[171 132 159 106 109 194 124 142 128 125  88 188 217 173 118 106  61 175
 155 170 126 105 146 107  99 109 114  99 130 165 180] -> <9>
[133 107 114 151 183  89  72 156 122 169  88 135 164 169 131 144 101 127
 133 169 175 117 111  90 119 147 132  81 127 109 143] -> <30>
[130 103 167 130 145 104  74 144  92 129 147 168 122 147 148 110 111  99
 126 107 142 122 113  98 109 131 141 120  74 124 106] -> <12>
[128 142  88 105 107 175 218 125 194 126 109  61 132 124 130 170 171 173
  99 165  99 106 155 188 146 118 106 109 180 114 159] -> <23>
[121 129 118 120  82 160 185  83 135 118 157 120  95  64  95 108 145 135
 150 175  85 165 145 154 151 114 121 204 166 163 124] -> <93>
after: [217] => [173]
after: [168] => [122]
all <9>: [106] => 3 15
after: [81] => [127]
q: [130 103 167 130 145 104  74 144  92 129 147 168 122 147 148 110 111  99
 126 107 142 122 113  98 109 131 141 120  74 124 106] => <12>
perm: [ 61  88  99  99 105 106 106 107 109 109 114 118 124 125 126 128 130 132
 142 146 155 159 165 170 171 173 175 180 188 194 218] => <23>

[156 107  59  79 107  79 108 156 167  80]  <165>
[174 103  71  88 154  78 120 150 187 104]  <21>
[137 161  93  87  95 146 114 129 159  82]  <167>
[154 107  59  79 127  98 150 159 191  99]  <122>
[138 136  35 145 103  80 166  93 154 113]  <88>
[145 148  78  74 111 105 148 170 160  92]  <19>
[162 158 162 162 115 158 178 162 159  82]  <101>
all <101>: [158] => 1 5
common <19> <88>:  => [145]
common <88> <122>:  => [154]
after: [111] => [105]
q: [154 107  59  79 127  98 150 159 191  99] => <122>
common <88> <167>:  => [93]
q: [137 161  93  87  95 146 114 129 159  82] => <167>

[144 178 144 139 145] = <42>
[ 70 143 145 157  70] = <3>
[143 173 144  72 146] = <10>
perm: [ 72 143 144 146 173] => <10>
all <3>: [70] => 0 4
common <10> <3>:  => [143]
after: [157] => [70]
common <10> <42>:  => [144]
perm: [146 173  72 144 143] => <10>
common <3> <42>:  => [145]

[116  91 148  72  81  97 193  60  73 133  99 141 107  90 116 180 119  89
 193 171 172 197  63 107  53 117 184 147]  <156>
[ 57 201  66  74 171 122 173  66 203 107 170 142  66 163 193  59 181  78
 123 181 181  96  84 181  88  66 134 181]  <105>
[110 146 128  65 182  77 135 195  88 111 194 157 193 109 131 159 174 195
 162 198 177 160 188  61 201  66  57 186]  <112>
[115 182 123  88  66 201 128 181 170 181  57 122  77 173 189  74  84  59
 142 112 134 107 203 191 182  96 183 163]  <92>
[156 167 112 122  73  71  56 193 172 137  62 171 144  61 187 148 103 185
 199  77  78  59 185 160 143 203 157 194]  <126>
[191 115 128  66 142 181  88 123 170 181 203 172 193  57 107  84  96  78
 182 163  59  74  87 112 122 134 183 201]  <18>
perm: [ 57  59  66  74  78  84  87  88  96 107 112 115 122 123 128 134 142 163
 170 172 181 181 182 183 191 193 201 203] => <18>
perm: [189  57 182 182 181  74 203  88 170  66 107 201 123 191 115 163  84 183
 128 142 122 112  77 181 173 134  59  96] => <92>
perm: [181 134  66  88 181  84  96 181 181 123  78 181  59 193 163  66 142 170
 107 203  66 173 122 171  74  66 201  57] => <105>
after: [188] => [61]
all <105>: [181] => 16 19 20 23 27
q: [110 146 128  65 182  77 135 195  88 111 194 157 193 109 131 159 174 195
 162 198 177 160 188  61 201  66  57 186] => <112>
perm: [194 157 203 143 160 185  59  78  77 199 185 103 148 187  61 144 171  62
 137 172 193  56  71  73 122 112 167 156] => <126>

[117 101 115 143 131 142 126] = <46>
[148 117 127 148 132 128 132] = <39>
[115 141 125 148 118 115 132] = <28>
[130 141 117 148 118 124 132] = <76>
perm: [132 115 118 148 125 141 115] => <28>
after: [143] => [131]
common <46> <76>:  => [117]
after: [124] => [132]
common <76> <46>:  => [117]
all <39>: [132] => 4 6
all <28>: [115] => 0 5

[ 89 152 167 164 122 135 109 155 118 116] = <7>
[170 112  34 134 159 112 141 133 140  97] = <133>
[170 113  34 134 159 100 135 133 140  97] = <98>
[138 150 127  71 124 152 110 146 104 151] = <146>
[170 130  34 134 159 112 135 133 113  97] = <43>
[102 114 192 118 131 150 112 151 150 112] = <83>
common <43> <83>:  => [112]
common <83> <133>:  => [112]

[122 122 118 121 128 127 149 127 207 154 125 144 119 119 130 126 131 130
 157 135 119 172 104 132 122 135 119 132 129 135 127 142 152 129 121 125
 123 110 123 128  97 137 129 134 125 120 134 123 108 130 135 125 162 140
  83 129 146 135 123 125 140]  <117>
[119 104 135 172  83 125 120 121 149 130 127 123 128 135 134 110 207 121
 162 129 126 123 119 127 146 140 140 123 125 142 137 119 124 108 144 127
 129 132 129 135 123 129 157 125 122 134 152  97 125 129 135 131 130 119
 135 122 129 132 118 125 154]  <65>
[129 129  97 149 110 142 140 104 125 125 131 144 135 135 122 120 130 123
 129 135 135  83 127 123 121 157 123 132 125 127 132 154 129 152 122 130
 162 119 124 134 172 137 119 125 207 129 129 119 146 118 140 127 108 124
 125 135 121 134 119 128 126]  <48>
perm: [125 142 137 119 124 108 144 127 129 132 129 135 123 129 157 125 122 134
 152  97 125 129 135 131 130 119 135 122 129 132 118 125 154 119 104 135
 172  83 125 120 121 149 130 127 123 128 135 134 110 207 121 162 129 126
 123 119 127 146 140 140 123] => <65>
perm: [207 125 124 129 119 129 125 122 129 142 127 130 135 121 125 134 129 128
 130 125 135 124 104 129 135 172 137 123 122 126 118 144 134 152 125 132
 131 129 108  83 119 123 119 149 135 157 154  97 119 121 132 127 140 127
 123 110 140 120 146 162 135] => <48>
q: [119 104 135 172  83 125 120 121 149 130 127 123 128 135 134 110 207 121
 162 129 126 123 119 127 146 140 140 123 125 142 137 119 124 108 144 127
 129 132 129 135 123 129 157 125 122 134 152  97 125 129 135 131 130 119
 135 122 129 132 118 125 154] => <65>
perm: [ 83  97 104 108 110 118 119 119 119 119 120 121 121 122 122 123 123 123
 123 124 125 125 125 125 125 126 127 127 127 128 129 129 129 129 129 129
 130 130 131 132 132 134 134 135 135 135 135 135 137 140 140 142 144 146
 149 152 154 157 162 172 207] => <65>
q: [122 122 118 121 128 127 149 127 207 154 125 144 119 119 130 126 131 130
 157 135 119 172 104 132 122 135 119 132 129 135 127 142 152 129 121 125
 123 110 123 128  97 137 129 134 125 120 134 123 108 130 135 125 162 140
  83 129 146 135 123 125 140] => <117>

[120 143 144  85  75 146 131  90  98 120 101 129 144 146  93  86 149 105
  86 149 124 121 113  97 101 114 111  89 118  91 111 147 147 129 122 106
 111 148 121  97 114 106 150 106 118 130]  <125>
[120 143 144  85  75 146 131  90  98 120 101 129 144 146  93  86 149 105
  86 149 124 121 113  97 101 114 111  89 118  91 111 147 147 129 122 106
 111 148 121  97 114 106 150 106 118 114]  <131>
[120 143 144  85  75 146 145  90  98 120 101 129 144 146  93  86 149 105
  86 143 124 121 113  97 143 114 111  89 141  91 111 147 147 129 122 106
 111 148 119  97 114 106 150 106 118 180]  <115>
[198  71  95 166 120 117 142 117  51 119  59 193 122  78 100  72 154 195
  68  98 116 191 106 146 172  68  47 155 138  80 115 165  96  94  50 192
  73 146 197 184 118  80  89 194 198 185]  <118>
q: [198  71  95 166 120 117 142 117  51 119  59 193 122  78 100  72 154 195
  68  98 116 191 106 146 172  68  47 155 138  80 115 165  96  94  50 192
  73 146 197 184 118  80  89 194 198 185] => <118>
q: [120 143 144  85  75 146 131  90  98 120 101 129 144 146  93  86 149 105
  86 149 124 121 113  97 101 114 111  89 118  91 111 147 147 129 122 106
 111 148 121  97 114 106 150 106 118 130] => <125>
all <115>: [143] => 1 19 24

[186 192 194 122 193] : <107>
[181  67 116  68 193] : <2>
[ 96 122 115 138  65] : <69>
[ 96  64 121 115  65] : <100>
perm: [ 67  68 116 181 193] => <2>
perm: [ 65 115 121  64  96] => <100>
after: [67] => [116]
common <2> <107>:  => [193]

[156  55  95 120  82 110] : <53>
[206 136  81 138 100 133] : <124>
[ 93  82 103 111 218 106] : <32>
common <32> <53>:  => [82]
after: [156] => [55]

[114 132 120 120 113 120 131]  <17>
[114 120 115 132 113 120 120]  <80>
[138 137 120 139 112 108 137]  <40>
common <80> <40>:  => [120]
all <17>: [114] => 0
perm: [131 120 113 120 120 132 114] => <17>
all <80>: [132] => 3
after: [115] => [132]
common <17> <40>:  => [120]

[175 122 154 122 122 114 128 142 163 114 114 114] = <128>
[150 192 106 121 137 137 195 121 137  79 201 110] = <166>
[188 140 156 138 100 202 178 124 165  87 162  94] = <36>
[190 118 162  97 106 213 163 129 169  95 135  91] = <152>
[131 199  87 162 100 114 190 126 127  84 194 113] = <151>
[185  95 161  93 114 216 155 136 169 104 107  90] = <121>
[167 178 126 134  94 163 194 119 147  79 197 104] = <81>
common <81> <128>:  => [163]
all <128>: [114] => 5 9 10 11
all <166>: [137] => 4 5 8

[ 51 219 215 110  60 220  74  80 207 153 214] = <61>
[220  61 207 215 110 219 214 153  51  74  80] = <116>
[163 169  79 118 126 126 159 166 118 137 164] = <75>
q: [163 169  79 118 126 126 159 166 118 137 164] => <75>
perm: [ 61 207 215 110 219 214 153  51  74  80 220] => <116>
perm: [214  51  80 215 153 219  61  74 220 110 207] => <116>
all <75>: [118] => 3 8
perm: [ 51  60  74  80 110 153 207 214 215 219 220] => <61>

[219 193 166 112 136 107 152 136 137 140 114 143 148 200 133  88 111 136
 144] -> <34>
[118  87 112 141  66 119 135 113 137 210 147  95  92  63  61 124 176 159
 161] -> <181>
[ 74  51 138  91 111 104 105 128 166  89 111 151 149 126 213 176  87 140
  75] -> <129>
[122  94 111 143  70 121 136 114 133 210 148  95  92  65  57 121 177 158
 164] -> <8>
[219 193 166 112 136 103 152 131 137 140 114 143 109 200 133  88 111 136
 144] -> <94>
[219 193 166 112 136 107 152 146 137 140 114 143 109 200 133  88 111 109
 144] -> <27>
[ 89  55 142  91 100  98 110 129 170 107 112 147 138 127 201 109  93 142
  85] -> <104>
[140 162 149 109 183 130 121 143 127  50 107 163 162 195 201 134  77  99
  93] -> <51>
[186 207 121 161 147 150 152 129  92 163 142 109 108 137  50  80 164 114
 178] -> <119>
[132 171 139 121 195 143 120 141 149  43 112 158 167 187 189 137  84  96
  97] -> <185>
[166 193 112 166 146 155 146 125  89 160 146 105 113 120  48  89 168 118
 174] -> <162>
q: [219 193 166 112 136 103 152 131 137 140 114 143 109 200 133  88 111 136
 144] => <94>
common <129> <185>:  => [149]
all <34>: [136] => 4 7 17
after: [65] => [57]

[102 178 144  73 128 152 142 145 126 178 129 115 129 145  92 145 145 121
 124 115 117] -> <37>
[102 178 144  73 128 152 142 178 126 178 129 115 161 159 108 126 127 114
 114 141  96] -> <132>
[119  61 143 177 145  97  98  61  99 140 137 111  84 143 129  98 112 168
  92 149 126] -> <26>
[162  90  57 167 149 104 139 144 116  58 138 131  94 159 171  94 106 143
 137 134 145] -> <66>
[ 51 103 180 146 147 126 156 121 136 163 106  93 136  88  90 126 163 116
 126 129 101] -> <45>
[149 136  76  90 111 150 171 194 112 100 125 158 147 159 108 126 127 114
 114 141 150] -> <68>
[110 147  95  65 129 152 119 176  67 179 139 129 135 138  92 148 144 115
 135 118 119] -> <191>
[ 90 147 186  95  94 143 129 118 139 184 114 131 165 101  87 161 157 105
 117 127 146] -> <49>
[ 47 112 183 154 153 122 149 109 133 171 115  80 132  70 103 128 172 144
 146 125 122] -> <183>
[110 147  95  65 114 152 138 176 114 179 114 129 138 138  92 122 114 138
  79 114  98] -> <85>
all <85>: [138] => 6 12 13 17
all <45>: [163] => 9 16
all <37>: [145] => 7 13 15 16
all <26>: [143] => 2 13
perm: [146 127 117 105 157 161  87 101 165 131 114 184 139 118 129 143  94  95
 186 147  90] => <49>

[136 133 127 123 109] -> <197>
[118 118 118 127 127] -> <57>
[131 124 128 131 119] -> <47>
[133 133 128 128 121] -> <20>
[133 127 124 109 136] -> <79>
[136 123 133 127 110] -> <169>
[ 98 121 142 101 116] -> <143>
[ 42  93 186 106  98] -> <35>
[134 119 130 126 146] -> <184>
[129 122 122 122 125] -> <120>
[129 128 121 133 133] -> <218>
[145 141 123 124 101] -> <56>
after: [130] => [126]
perm: [133 128 121 133 128] => <20>
perm: [109 123 127 133 136] => <197>
all <120>: [122] => 1 2 3
all <57>: [118] => 0 1 2
perm: [109 136 133 127 123] => <197>

[116 128 128 128] : <192>
[127 143 145 121] : <199>
[116 115 127 126] : <44>
[120 116 128 127] : <179>
[ 47 111 143 128] : <170>
[117 128 129 121] : <123>
[128 106 109 127] : <77>
[117 144 117 144] : <31>
[109 129 128 106] : <54>
[118 143 131 114] : <135>
all <31>: [144] => 1 3
after: [131] => [114]
after: [47] => [111]
common <135> <170>:  => [143]
all <192>: [128] => 1 2 3
perm: [117 121 128 129] => <123>
q: [117 144 117 144] => <31>

[178 106 177 130 125 182 113 173] : <139>
[206  61 112 117  81  89 147 114] : <86>
[ 46 210 125 124 181 153 113 165] : <140>
[ 46 210 132 124 181 153 109 129] : <130>
[ 59 210 132 152 181 153 124 129] : <41>
[124 106 177 186 125 182 118 173] : <150>
[ 80  87 178 189 112 178 153 172] : <63>
q: [178 106 177 130 125 182 113 173] => <139>
after: [118] => [173]
q: [ 46 210 132 124 181 153 109 129] => <130>
common <63> <86>:  => [112]
common <41> <63>:  => [153]

[112 130 130 130 112 129]  <60>
[123 153 115 130 132 112]  <89>
[122 132 153 115 112 133]  <78>
all <89>: [130] => 3
perm: [115 153 133 122 112 132] => <78>
perm: [112 115 123 130 132 153] => <89>
all <89>: [153] => 1
all <60>: [130] => 1 2 3
after: [123] => [153]
all <78>: [153] => 2

[ 86  66 128 220 152] = <136>
[141 130 113 109  87] = <138>
[ 67  66  92 220 166] = <149>
[ 86  66 140  65 152] = <74>
[ 66 141 220 220 140] = <67>
common <149> <74>:  => [66]
perm: [ 66  92 220 166  67] => <149>
common <138> <67>:  => [141]
q: [141 130 113 109  87] => <138>
after: [109] => [87]
after: [128] => [220]
all <67>: [140] => 4

[115 120 127 125 197] -> <16>
[118 156 124 123 176] -> <91>
[115  90 123 125 164] -> <11>
[125 132 124 127  40] -> <95>
[114  84 124 124 138] -> <194>
[117 160 123 124 151] -> <154>
[114 133 124 124 199] -> <33>
[117 160 124 125 162] -> <84>
[116 156 123 124 162] -> <198>
[114  85 124 124 147] -> <196>
after: [118] => [156]
all <11>: [123] => 2
q: [116 156 123 124 162] => <198>
q: [125 132 124 127  40] => <95>
after: [90] => [123]

[146 187  49  99  54  64  77 154 166  48 210  64  56 149  77  50  78 117
 195 157 174 117 167 144  74 204 147  47 133 146  90 207 200 205 210 118
 122 185] = <134>
[ 96  76 211 156 119  45  50 137  76 169  74 199 127 137  65 144  77 103
  75 174 199 128  66 118  83 211  62  74 181 102 179  43 117 137 100 170
 200 153] = <55>
[205 154  48  78  54 185 195 174  65  56 144 157 187  77 166 207 146  99
  77 210 149  49  47 117 122 200 118  74  64 146 204  50 147 133 167  90
 210 117] = <72>
[205 154  48  78  54 185 195 174  65  56 144 157 187  77 166 207 146  99
  77 210 125  49  47 117 122 200 118  74  64 146 204  50 147  82 167  90
  84  48] = <5>
after: [83] => [211]
perm: [210 117 205 154  48  78  54 185 195 174  65  56 144 157 187  77 166 207
 146  99  77 210 149  49  47 117 122 200 118  74  64 146 204  50 147 133
 167  90] => <72>

[ 62 118 123 114 112 183  89  81 137 112 138 135  81 116 136  81  75 105
 123 137  81 177 139 120 141 100 158 118 120  72 149 132 105] = <96>
[134 204 176  82 147 133 131  93 173 134  64 131 117 132 168  98  89 149
  89  80 121 144 118 122  81  60 181 149 146  89 154 162  59] = <71>
[174 142 122 145 146  72 165 192 108 142 144 123 197 128 118 137 201 151
 141 188 139  84 118 134 134 180  91 133 162 177 103 197 136] = <22>
[138  96 164 118 111 150 121  85 178 131  65 129 101 133 156 102  87 125
  92  82 117 144 114 116  83  61 180 145 104  93 158 152  57] = <113>
[ 60 134 159 101 124 149 103  94 142 119 101 140  95 111 181 109  88 124
 100  49 131 187 135 125 116  81 187 139 110  68 149 151  82] = <148>
[134 103 176 112 120 133 131  93 173 134  64 131 117 132 168  98  89 131
  89  80 121 144 118 122  81  60 181 149 146  89 154 162  59] = <15>
[174 142 122 145 146  72 165 192 108 142 144 123 197 128 118 137 201 151
 141 188 139  84 118 134 134 180  91 133 162 177 103 150 163] = <64>
[144 100 174 114 116 132 132  93 175 137  61 130 116 134 165  98  92 134
  90  87 120 140 114 119  80  60 180 149 149  98 155 158  58] = <175>
[134 109 176 112 120 133 131  93 173 134  64 131 117 132 168  98  89 131
  89  80 121 144 118 122  81  60 100 149 146  89 154 174  59] = <161>
q: [134 103 176 112 120 133 131  93 173 134  64 131 117 132 168  98  89 131
  89  80 121 144 118 122  81  60 181 149 146  89 154 162  59] => <15>
all <96>: [105] => 17 32
all <96>: [81] => 7 12 15 20

[131 132  56  97 171 148 106 163  76 108]  <109>
[125 130  54  96 167 143 107 163  71 113]  <13>
[106 163  97 171 109  56 148  76 131 132]  <102>
after: [107] => [163]
perm: [ 56  76  97 106 108 131 132 148 163 171] => <109>

[ 73 173 169  58 146 140 161 133  89] -> <158>
[141 173  73 124 160 124 125 138 142] -> <111>
[154 109 169 124 126 202 125 153 121] -> <97>
[141 121 169 150 120 124 125 148 153] -> <177>
[141  74  73 124 125 124 114 118 121] -> <160>
[141 125 130 124 126 124 125 138 121] -> <4>
[122  94 169 137 113  62 152 153 174] -> <147>
[ 87 157  73 124 140 124 125 118 121] -> <62>
q: [141 173  73 124 160 124 125 138 142] => <111>
all <4>: [126] => 4
q: [122  94 169 137 113  62 152 153 174] => <147>
q: [ 73 173 169  58 146 140 161 133  89] => <158>
common <158> <147>:  => [169]

[148 135 136 148  99 170 108  87 147 164  95 116  87 166  87 111] -> <106>
[113 170 171 107 146 114  60 123 110 103 122 117 176 133 105 126] -> <82>
[113 170 171 107 146 114  60 123 110 103  76 112 125 104 133 108] -> <59>
all <106>: [148] => 0 3
q: [113 170 171 107 146 114  60 123 110 103 122 117 176 133 105 126] => <82>

[ 70 182  73 194 194  46 160 193 105 175  80  69 160  72 142 144  89 211
 147]  <103>
[160 211 105  89 193  46 182  69 194 145 194 177  70 175 142 160  80  72
 147]  <174>
[ 51 136 149 189  52 121  67  71 202  96 105 131 161 194 201 198 150 180
 191]  <168>
[153  77  61  76 147 151  52 135  78 184  73 127 167 106 180 197  56 101
 198]  <110>
[166 106 189  57 194 108 149  93 143  46 187 143 180  93  69 136 103 111
 147]  <171>
[189 180 143 166 108 187 111  57 147  93 194 106 143 103 148  93  69 136
  46]  <90>
[ 74  92 165 122 160  65 158 185  51 120 113 200 182  95  91 151 173 107
 130]  <70>
[153 180 165 159  86 171 207 190  55 125 181 161 202 123 142 164 148 206
 123]  <153>
perm: [ 46  69  70  72  73  80  89 105 142 144 147 160 160 175 182 193 194 194
 211] => <103>
perm: [ 46  57  69  93  93 103 106 108 111 136 143 143 147 149 166 180 187 189
 194] => <171>
common <168> <70>:  => [51]
perm: [ 46 136  69  93 148 103 143 106 194  93 147  57 111 187 108 166 143 180
 189] => <90>
common <153> <103>:  => [142]

[146  73 137 158  69 103 123 122 130  83 159 131  88 131  66 140] = <99>
[170 146 126  69  73 159 123 103 140 125 122  88 138 131  83  66] = <127>
[131 185 130 153 150 153 134 114 137 132 121 153 114 107 172 119] = <108>
q: [131 185 130 153 150 153 134 114 137 132 121 153 114 107 172 119] => <108>
all <108>: [153] => 3 5 11
perm: [ 66  69  73  83  88 103 122 123 125 126 131 138 140 146 159 170] => <127>
perm: [107 114 114 119 121 130 131 132 134 137 150 153 153 153 172 185] => <108>
common <108> <127>:  => [131]
after: [170] => [146]

